K: [142 146 143  58 131 140]
W: [148 155 121  57 134 147]
X: [109 104 135 199 124 111]
U: [105 100 136 206 122 107]
N: [115 111 132 171 125 116]
V: [148 156 121  56 134 148]
F: [142 146 123  75 131 140]
Q: [112 107 134 185 124 113]
D: [111 105 134 189 124 112]
miss K: [146 143  58 140 131] => [142]
miss N: [171 115 125 132 111] => [116]
miss N: [116 111 115 125 171] => [132]
miss N: [171 132 111 115 116] => [125]
miss K: [146 142 143 131 140] => [58]

zin: [111 115 123 103  75 123  38 163 125 145 139 141 155 140  92 119  96 119
 120 116 120 112 125 125 136 130 119  99]
sifu: [158 151 161  86  92  95 145 147  91 114 107 149 149 121 178 171 102  89
 141 107  73  87 134 110  97  92  80 101]
Pedun: [156 149 146 142 130  71 147 145 129 146 197 141 163 136 162 114 118 118
 139 122 105 161 145 126 107  62 114 120]
kemi: [149 116 110 147 154 121  84 148 170 148  93 139  83 118 130 150 139 135
 136 101 161 124 147 136 137 151 114 153]
miss kemi: [139 147 114 151 170 116 148 121  83 148 136 161 153 137 150 130 135 139
  84 147 101  93 118 136 124 149 110] => [154]
miss zin: [123 140  38  75 103 125 119 125 119 139 130 145 120 125 115 141  99  92
 112 120  96 163 119 136 116 123 111] => [155]
miss kemi: [151 149 121 136 147 154 139 130 139 101  93 170 137 150  83 110 148 136
 135  84 147 114 118 148 161 124 116] => [153]
miss sifu: [158 141 149 114  73 171  80  87 147  92 149  92 121 107 151  91 134  86
 110 102 101 161  89 178  97  95 107] => [145]

P: [159 189  79 159 210  56 125 178 132  61 159 128  59 142 112 132 172 108
 110 194  64  44 172  38 117 135 138 142  59 121 113 116 188 158  68  71
  50 132 120 142  53 118 170  49 201]
R: [ 80  66 118  44 147  58 119 186  52  59 213  93  65 187 195  95  41 186
 212 208  58 150 214  95 121 104 100 116 118  44  94 209  74 106 152 196
  62 106 111 207  64  53  48  63 131]
Y: [ 99 163 210 108  57 108  92 172  43  64 192 181 138 102 188  82  45 131
  80 166 198  90 124 162 132  88 196  78 216 120  98  93 206 109 175 111
 181 198  77 115 199 155 210 109  42]
miss P: [159 201 132  71 132  50  68 125  53 113  38 128 178 210  56 116 135 132
 172  59 108 117 138 120  79  44 170 142 189  61 121 112 188  59  49 159
 159  64 142 142 172 118 110 194] => [158]
miss Y: [ 78 175  93 124 198 196  80  42 120 131  99 102 198  88  64 108 162 109
 192 181  77 108 181 132 172  98 163  57 115  45 111 109  43 206 210 155
 166 210 188 216  90  92 138  82] => [199]
miss P: [ 44 159 128 159  38  49 159 142 108  61 132 116  79 194 135 112  56  64
  53 132 113 121 120 138 172  59 110  59  50 117 170 142 189  71  68 158
 201 188 178 142 172 210 132 125] => [118]
miss R: [116 100  64 152  93 104  94  59 121 119 195 214  52  95 186  80 186  41
 207  74  63  95 208 111  66  58 131 106  53 187  48 118 150 147 196  62
 118 212  44  44 209  65  58 106] => [213]

Mano: [ 71 159  58 202 154  47 133 171 181 194 208  85  88  90 173 131 147  87
 117]
Ger: [195 182 129 201  71  95  79 199  82 135 159 168 136 103 176 201  83  63
  94]
Geguz: [189 120  61  75  72  45  51  78  97  77  81 115 191  99 179 111  53 209
 201]
mogib: [171  74 194  78 107  73  87 177  77 113 147 143  84  96 160 158  68  93
 182]
mogik: [142 203 123 111 156 191 100 118 165  81  90 184 199 149 201 185  58  87
 191]
Bunum: [ 71 159  58 202 154  47 133 171 181 194 208  85  88  90 173 131 147  87
  54]
zused: [195 182 129 201  71  95  79 199  82 145 110 146 113 184 197  59 201 129
  72]
lezu: [145 114  59 141 168 169  66 204  65  79  99 194 187  48  66 173 138 192
 187]
miss Mano: [ 47 171 147  88 181 133  90 159  87 117 202 173 208 194  71 154  58  85] => [131]
miss mogik: [ 58 118 142  90  87 111 165 100 191 203 156 185  81 191 123 201 149 199] => [184]
miss Geguz: [ 77 111 189  99 209  75 201  78  72  61  97  81  45  51  53 115 179 191] => [120]

